Families of rows that turns and mirrors carry onto each other, the same ones carrying the whole set onto itself: the rest of each named row's family, in list order:
6 families of 6 rows:
j570: [ -3 -12   0   0   9  -9   7   0  -2  -9 -14  13  -1  -2   5   1   5   2
 -12  -8  -2  -1  11 -18  -4  14   2  -3   6   5  10   5  -9  -3   3   6
  11  10  -9  -5   2   9   1  11]
j515: [ 10 -12  11  -4   5   0   9   2  14   3 -11   6   1   2  -2   6  -6   4
  -4  -3 -24  -3  -2  -2   4  12 -11  -4  14  -3  -2  -2   4   1  16  -9
  -3   9   9  -1   1  -5  10  18]
j93: [ -1  -3  -1 -20  14   4   0   6  -2   7 -12   2   7 -10   3  13  -2  -2
 -10   1 -24   1   6 -13  14   4  -1   5   7   2  11   1   4   0  11  -7
  -3   8  -4  -3   2   4   5  17]
j17: [  1  -2  -3 -16   9   3  -1   5  -7  10 -11  -1   5 -11   5  12   1  -2
  -5   1 -25   4   1 -15  11   6   3   3   2   0  13   2   4  -2   8  -6
  -5   8  -3   1   0   5   4  16]
j500: [  0  -4  -3 -16   7   3   1   7  -3   6  -8  -4   7  -9   6  17  -2  -3
  -9  -2 -22   4   7 -14  14   5   1   3   9   0  17  -1   9  -1  10 -13
  -2   6  -1  -1   0   2   8  14]
j214: [ -8  -2   7  -3  -1   7  -2  10   8  -6  -6  14   0  11   8   6  -3   2
  -8  -2  -7   6  10  -5   9  12 -11  -4   7   4  -7   1   2  -2   6   7
   4   4  10  11   1  12  -3  -1]
j534: [ -8   3   1  -1   6  10  -5  -1   4  -7   1   8   0   7  14   1  -4   1
 -12 -10  -5   7 -10 -16   5  -2  -5  -5   2   5   7 -10  11   1   5 -14
   8   7   1 -11   7   4  -5  16]
j609: [-8  0  7 -7  0  4 -3  8  3 -3 -2 11 -1 11  8 10 -1  0 -8 -6 -7 11  8 -7
 13 15 -9 -1  7  4 -5  2 -2 -1  6 13  4  5  7  6  3 14 -1 -2]
j881: [ -8  -2   1  -2   2  10  -1   2   7  -2   0   9   2   9  15   0  -6   7
 -10  -9  -3   6  -7 -21   5   1  -7  -4   3   2   4 -14   9   4   4 -13
  11   5  -1 -12   7  -2  -4  15]
j943: [  9 -13  13   0   3  -1  14  -1  16   0 -11   5   6   4  -1   7  -4   4
  -1  -4 -22  -7  -1  -3   6  12  -9  -4  11  -1   0   0   5   5  14  -5
  -4   8   8  -6  -3  -4  10  17]
j615: [ -3  -5   2  -2   3   9  -3   0   5  -4   3   8   2   9  15  -2  -4   1
  -8 -12  -7   4  -7 -18   7   0  -4  -7   6   4   4 -15   9   4   5 -13
   9   5   5 -11   9   0  -9  17]
j896: [ -8  -4   5  -6  -2   5   1   7   5  -5  -4  12   0  10   6   9  -2  -2
  -8 -10  -3  10   8 -10   8  17  -7  -4   7   3  -6   0   0  -1   6  10
   3   6   8  13   1  15  -5  -1]
j376: [ -4  -3   4  -2   3  10   0  -1   3  -2   3   6   2   7  13   0  -3   4
 -10 -10  -7   7  -7 -15   4   0  -5 -10   4   3   4 -13   8   2   3 -13
  12   3   5 -17   8  -2  -3  20]
j850: [ -3  -7  -1 -16   7   3   3   3  -9   8  -9   0   8 -10   5  13  -3  -1
  -9   3 -25   3   4 -13   9   2  -1   6   6   1  14   0   5  -1   8  -5
  -4   6  -2  -1   0   4   8  18]
j120: [  3 -15  -1  -3   8  -8   7   3  -1  -9 -14   8   1  -4   7   3   9   0
 -10  -7  -5   2  12 -18  -7  16   2   0   6   8   7   2  -9  -5  -1   6
   6   8  -6  -6  -1   7   1   9]
j736: [-10  -3   5 -10  -1   5   0   8   6  -4  -4  11  -3  12   8  11  -2  -3
  -4  -6  -8  11   9  -9  13  11  -9  -2  10   5  -5   1   0  -2   4  13
   2   6   8  10   2  14   0   0]
j844: [ -2  -6  -2 -17   5   5   0   4  -7   7  -9   0   5 -10   4  16  -3  -4
 -11   1 -25   1   2 -14  13   6   2   2   7   0  17  -2   5  -1   9  -8
  -5   6  -3  -1   1   4   5  14]
j936: [ 10 -15  11  -1   2  -1   9  -1  22   4 -13   8   1   3   0   7  -4   3
  -5  -1 -22  -3   0  -4   2  13 -12  -2  12  -4   0   1   1   2  16  -6
  -1   8   6  -5  -1  -3   8  15]
j594: [  0 -16   1  -1   7 -11   8   0  -1  -6 -14  10  -1  -5   5   2   3   2
 -10  -6  -1   3  13 -16  -7  15   2   0   7   4   8   2  -9  -8   1   8
  11   8  -4   0   0   7   2   9]
j387: [  1 -13   1   2  12 -15   5   1   2 -12 -12   9  -3  -5   7   3   6   1
  -7 -11  -1   2  11 -20  -4  15  -1  -1   5   8   9   0  -6  -1   2   1
  10  10  -4  -2   1   8   1   7]
j622: [ -9  -2   6  -8   0   4   4   7   7  -4  -4  10  -2  10   7  12  -3  -3
  -1  -7  -5   9  13  -5  10   8 -10   1   6   1  -4   5   0  -4   6   8
   4   3   7  10   0  13  -2   1]
j10: [ 11 -14  10  -6   5   0  14  -1  17   4 -16   7   4   4   0   6  -3   3
  -5  -4 -21  -1  -2  -2   2  11 -13  -3  12  -6   0  -1   1   2  13  -6
  -3   6   8  -4  -3  -4  10  14]
j423: [ 13   2   3   0  -8  -1   8   6  -1   0  -8   7   7  13   6  12  -5  -8
  -5  -8  -3  -2   0 -14  -2   2  -2  -4  15   8   8 -17  -1   4  -4  -6
 -12  11  -1 -13  -1   6   2  15]
j463: [ 17   0   5   2  -5  -2  10   5   0  -2  -7   6   3  11   5  12  -4  -3
  -7  -6  -1  -4  -1 -13  -3   6   4  -1  15   5   8 -18   1   4  -5  -5
 -12  15   0  -9   0   8   8  13]
j958: [ -5  -1   3   2   3   7   0   1   1  -4   0   5   2   6  10  -1  -3  -1
  -6  -8  -5   9  -6 -17   6  -4  -7  -7   2   0   6 -12   9   1   2 -18
  10   2   6 -13   5   0  -5  19]
j174: [ -9  -2   5  -5  -3   7  -3   9   4  -7  -7  11   2  12   9  11  -5  -1
  -7  -7  -6   7   9  -9  12  13 -11  -2   7   6  -4   1   0   1   1  10
   3   2   9  10   2   9   1  -2]
j613: [  3 -12  -2   1  10  -7   7   1  -4  -8 -15  12  -2  -6  10   2  11   0
  -8  -7  -6   2   9 -18  -7  12   3  -4   7   4   7   4 -10  -5   2   5
  11  11  -5  -2   1   4   1  10]
j452: [ -3  -5  -3 -14  11   3   2   3  -6  10 -12  -4   7  -8   5  15   0  -2
  -7   1 -26   4   4 -15  13   6   0   5   6   3  13   1   4  -6  10  -6
   1   7  -3  -4   5   3   4  16]
j242: [ 13   3   5   2  -7  -3  11   7   1  -2  -6  10   3  13   7  14   0  -6
  -7  -6  -3  -3   1 -10   4   2   4   2  13   8   3 -17   2   5  -2  -4
 -13  13  -1 -10  -3   8   7  16]
j995: [  8 -14  13  -7   2  -2   6   3  19   3 -12   7   2   1  -2   6  -4   5
  -2  -2 -19  -7   2  -5   4  13 -12  -2  12  -9  -3   1  -1   1  12  -8
  -2   5   8  -6   2  -3  12  15]
j816: [  1 -17   2   1  11 -11   7  -1  -1 -11 -14  11  -5  -3   5   0   4   2
  -9  -8  -4   1   8 -17  -6  13   0  -3   8   8   9   2  -6  -2   0   3
  12  10  -8  -2   1   6  -2   9]
j361: [ 15   5   3  -1  -7  -3   8   7  -2   1  -8  10   5  14   6  15  -4  -6
  -9  -5  -4  -1   1 -12  -2   5   1  -3   9   9   5 -15   0   7  -6  -6
 -11  13  -1 -10  -2  11   3  14]
j510: [ -5  -1   7   1   3   8  -5   1   4  -2   1   6   3  11  14  -1   0   2
 -11  -9  -5   6  -6 -18   4  -2  -6  -4   3   5   6 -12  10   2   2 -14
   9   5   1 -16  10   3  -7  16]
j932: [ 14   2   3   3  -8  -3   6   8   0  -1 -10   8   3  16   7  11  -3  -7
  -8  -5  -5  -2   3 -12   0   6   2  -5  10   9   5 -18   3   4  -5  -8
 -11  18  -1  -7  -3   7   2  14]
j451: [ 16   7   6   2  -7  -3   6  10  -1  -1  -5  10   5  12   4  12  -1  -4
  -3  -9  -4  -5   5 -13  -3   3   2  -3  11   6   6 -15  -2   6  -8  -8
 -10  12  -2  -9   1   8   1  10]
j543: [  9 -13  11  -4   4   1  11   0  17   5 -10   7   6   7  -4   8  -7   3
   0  -2 -20  -4  -3  -2   8  11 -10  -6  12  -5  -3  -4   0   1  12  -5
  -4   8   8   0  -2  -5   8  18]

Same family as j423: j515, j93, j896, j594, j510
Same family as j120: j214, j534, j463, j452, j543
Same family as j932: j570, j609, j615, j850, j10
Same family as j995: j500, j387, j622, j958, j451
Same family as j17: j881, j943, j174, j613, j242

Families of rows that turns and mirrors carry onto each other, the same ones carrying the whole set onto itself: the rest of each named row's family, in list order:
9 families of 3 rows:
j537: [  3   4  11   7   9 -10   5   1  10   0 -14   2  -5   5   4   1   6  -1
   7 -11 -14   4   0  -3   1  10  -5   1   6   7  -7  -2  -3   2  -1]
j24: [ -5  -2  -5   9  -5  -4   4  -3   8   3  11  -1   7   4   6   9  10 -11
   0  15  -3  -3   2   6   7  -8   3  -2  -1  13   4 -11  -1   3  -6]
j977: [  4   6   9   3   6 -11   4  -2  12  -1 -14  -1  -5   4  -2  -1   1  -2
   5 -13 -14  -3  -1  -4   0   3  -7  -2  13  11  -1  -5  -3  -4  -4]
j580: [ -4   0  -4   0  -7   2  -1 -11   1  -2  -1  -2  -2  -5  -8   3  -3   4
 -16   3  -4  13   2   3  -7  -7 -10  -3   0 -11   1   1   8   1 -13]
j26: [ -4   4   0  12  -4  -5   1 -10  11   9   9  -6   8   3   7   8   5 -10
   1  15  -1   1   3   8  11  -2   2  -3  -1   9  14  -6  -6   4  -5]
j611: [ -2   1  -4   6  -6  -6   6  -6   6   6  15  -3   5   2  12   3  10 -12
  -1  12  -6  -4   4  11   9   0   3  -4   2  14   6  -4  -5   3  -5]
j187: [ -2  10   6   8  -4  -7   4  -9   5   4  16  -3   9   5   4   7   8  -6
  -2  16  -3  -1  -2   8  12  -5  -3 -10   4   9  11  -3  -1   3  -4]
j507: [ -2   0  -4   6  -8  -6   1  -7  10   7  10   4  10  -1  12   9  10  -5
  -2  11   1  -5  -3   9  13  -2   5  -4   1   7   5  -6  -5   1 -10]
j520: [ -6   2  -6   9  -4  -5   3 -10  10   4  14  -1  11   2   9   0   8 -11
   1  14   2   3   2   8  10  -5   3  -6   4   5   8  -2  -5  -2  -9]
j16: [  7   1   0   3  -7   5   1 -10  -2  -7   0  -6  -1  -8  -6   4  -1   8
 -16   3  -6  12  -3   5  -7   4  -3  -5  -1  -5   0   6   3   4 -12]
j234: [  2   1  -5   4 -11   0   0  -9  -3  -1   3  -7   1  -7  -2  -4   2  11
 -11   2   0  14  -2   4  -2   1  -1  -1  -1  -6   2   5  10  -2 -14]
j789: [  2  -1   0  -2  -8   2   5  -6  -3  -6  -5  -2   1  -9  -4   0  -2   9
  -7   1   2  19  -1  -2  -5   0  -5  -5  -1  -7  -1   7   3   3 -11]
j588: [  0   6   2   6   2 -10   1   3  15  -3 -15   1  -3   0   4   1   6   1
   7  -9 -12   2  -1  -5  -4   0  -9  -2  12  12   2  -6 -12  -4   2]
j638: [  4   3   9   3   2  -8   4   5   9   0 -18  -3  -3   4   4  -2  -2   1
   5  -8 -11   6  -7  -2  -3   3 -11   0  15   8  -6  -1  -7  -1  -1]
j218: [ -1   2   8   6  11 -14   4  -5   8  -3 -11   1  -9   6   2   3   1   0
   5  -7 -11   8  -2   1   6   4  -9   2  12  15  -3  -3  -8   2   4]
j689: [  2   2  -3   6  -9   0   7  -5   0  -5  -6  -6   2  -7  -9   1  -3   7
 -12   1   1  11  -1   2  -8  -2  -7   1  -4  -5  -6   5   5  -2 -14]
j418: [  3   0  -5   8  -7   9   3 -12   4  -7  -1  -3   2  -5  -6   3   0  12
 -14   0   0  14   0   1  -9   1  -4  -1   0  -5   0   0   3   1  -7]
j774: [  1   3  10   6   5 -15   0   0  13  -6 -14   5  -3  10   3   3   0  -2
  13  -6  -9   1  -4  -2  -1   0  -7  -2  10  11   0  -3  -6  -4  -2]
j235: [ -2   1  -3   1  -7   2   2 -10   1  -7   1  -5   0  -3  -6  -6  -3   4
 -13  -5  -2  13   0   0  -4   1  -6 -11  -2   0  -3   7  11   8  -9]
j329: [  2   7   5   3   4  -3   3  -2  11   0 -15   2  -5   9   0   5   3  -2
  11 -12  -9   6   5  -6  -1   3 -10  -2  10   9  -6  -8  -6  -1   2]
j602: [ -6   2   1  12  -1  -9   2   0  10   5   9  -5   5   3  11   7  10  -9
   3  11  -4  -4  -1   8  10  -1   6 -11   2  11  11  -6  -6   0  -9]
j142: [  0   0   9   1   4  -9   4   1  12  -3 -15   4   3   3  -2   3   3  -1
   3 -13 -11   0   0  -7   4   0  -9   3  14   8   2  -9  -7  -1   0]
j713: [ -3   5   3  11  -1 -10   4 -11   8   9  10  -6   6   2  12   5   7  -7
   0  13  -9  -2  -1  11   7  -9   0  -2   1   6  13  -5  -3   3  -9]
j152: [  3   3   0   0  -8   0  -2  -6   2  -2   5  -6   1  -8  -6  -1  -6   6
 -14  -1   1  15   0  -5  -4   3  -6  -3  -4  -9   1   2   8   3  -9]
j516: [  3   4   0   1 -15   5   1  -9   2  -2   1  -8  -5  -6  -3  -2  -2   0
 -14  -3   0  13  -2   0  -4   0  -5  -9   0  -9  -3   3   6   1  -8]
j121: [-2  2  0  8 -1 -9  5 -7 13  4 14  1 11 10 13 10  8 -6 -1 11 -7  0  6  8
  9 -2  1 -1  0  6  9 -7 -5  6 -8]
j455: [ -4   5   9   3   9  -8   0   2  13   0 -17   2  -5   5   2   1   1  -5
   7  -8 -10   3  -3  -1  -3   5  -8   6   9  10  -3  -5  -1   0   3]

Same family as j234: j638, j602
Same family as j537: j713, j516
Same family as j580: j329, j121
Same family as j152: j26, j455
Same family as j142: j24, j418
Same family as j520: j789, j774

Families of rows that turns and mirrors carry onto each other, the same ones carrying the whole set onto itself: the rest of each named row's family, in list order:
7 families of 4 rows:
j768: [ -9  11  -7   1 -15   6  10  -2   4   5]
j295: [ -9   0  -8  12 -12  -6   2  -8   1 -10]
j918: [ 9 10 -9 -3  4  2  6 -1  1 -2]
j792: [ -6  12  -6  -1 -11   5  12  -6  -1   7]
j279: [  3   9 -12   9 -14 -16   1   5  -1  -5]
j227: [11 10 -5 -2  1  1  3  0  5 -7]
j405: [  4  10  -9   4 -13 -16  -2   7   1  -5]
j353: [ -6   9  -6  -2 -14   4   9  -7   6   7]
j964: [  3  11 -12   5 -14 -14   3   6   1 -11]
j15: [11  4 -3 -3  0  0  7 -1 -1 -6]
j700: [ -4  11 -11  -3 -12   6  15  -2   1   5]
j343: [  2   8 -12   3 -11 -13   0   9  -3  -9]
j703: [  3   8 -11   8 -11 -13  -3   6  -2  -8]
j818: [10  9 -4  0  2  3  2  2  0 -6]
j339: [ -8  10  -9  -5 -13   7  10  -2   2   5]
j27: [ -9  -3  -6   8 -17  -5   2  -8   1  -9]
j593: [ 9  3 -3  0  2  0  5  3  2 -4]
j19: [11  7 -4  0  2  3 10 -3  1 -5]
j236: [-12   0 -11   8 -18  -3   2  -7   3  -9]
j276: [ -2  12  -5  -1 -13   6   9  -7  -2   7]
j247: [  4  11  -9   5 -10 -15   2   9   1  -6]
j232: [-13  -1  -6   8 -12  -5   4  -8   6  -8]
j533: [-15  -1  -4   7 -12  -6   1  -7   1  -6]
j647: [ -5   7  -8  -4 -12   6  13  -6   5   6]
j846: [-12   0  -9  10 -12   1  -1  -7   5  -7]
j7: [11  8 -6 -2  3 -1  6  2  0 -1]
j309: [-11   1 -10   9 -13  -4  -1 -11   4  -9]
j72: [  0  10 -13   3 -11 -18   4   4   0 -11]

Same family as j232: j792, j964, j818
Same family as j918: j353, j343, j27
Same family as j19: j768, j295, j247
Same family as j533: j227, j276, j72
Same family as j846: j279, j700, j593
Same family as j405: j15, j339, j309

Families of rows that turns and mirrors carry onto each other, the same ones carrying the whole set onto itself: the rest of each named row's family, in list order:
3 families of 6 rows:
j231: [  3  -7 -13   5  -8   7  -7  -5   6   3  -7 -12  -2  -2  -5   3 -14]
j976: [ -3 -20  -8   2  -1  -4  -9  -8  -4   7  -1  -8   9   9  12 -20  -9]
j3: [  2 -12  -8   9  -3   8  -4 -13   4  -7  -6  -8   6  -8 -10   4  -8]
j743: [  3 -17  -8  -1  -1   8  -1  -7   3  -9  -9 -13   3  -8 -15  -4  -4]
j337: [ -6 -21  -6  -1   0  -3 -10  -8  -1   7  -1 -11   8   8  14 -19  -8]
j966: [ -7 -14  -6   4   0   6   0  -8  -8   9   2  -5   2  12  -1 -23   3]
j271: [ -6 -22  -5   2  -3  -1 -10  -9  -3   8   1  -9   6  10  13 -20  -9]
j268: [  5  -7 -14   3  -6   6  -7  -5   5   2  -9 -12  -1  -2  -5   4 -12]
j834: [ -6 -14  -6  -5   6   4   0  -8  -9   7   0  -7   8  10   0 -20   3]
j148: [-11 -18  -4  -4  -2   0   2  -7 -10   4  -1  -7   7  13   7 -16  -5]
j838: [ -2 -19  -7   5  -5  12   1  -6   8  -6  -7 -16  -4  -9 -13  -6  -6]
j126: [  6 -17  -9   7  -6  11  -2  -4   3  -9  -6 -10  -2  -6 -15  -8  -6]
j391: [-14 -15  -3  -2   4   8   1  -8  -5  11  -2 -12   3   8   2 -20   2]
j287: [ -3 -11  -7   8  -5   9  -4 -12   6  -4  -7 -13   4  -9  -8   4  -8]
j342: [  0 -12  -9  12  -5  10  -3 -13   6  -6  -7 -10   4  -8  -9   2  -8]
j542: [-10 -17  -5  -2  -4   0   1  -8 -10   5   1  -5   6  14   7 -17  -5]
j202: [-13 -18  -3   0  -4   2   1  -7  -9   6   0  -6   5  14   7 -16  -6]
j399: [  2  -6 -12   1  -6   7  -6  -7   6   2 -10 -14  -1  -3  -4   4 -13]

Same family as j268: j231, j976, j337, j271, j399
Same family as j391: j743, j966, j834, j838, j126

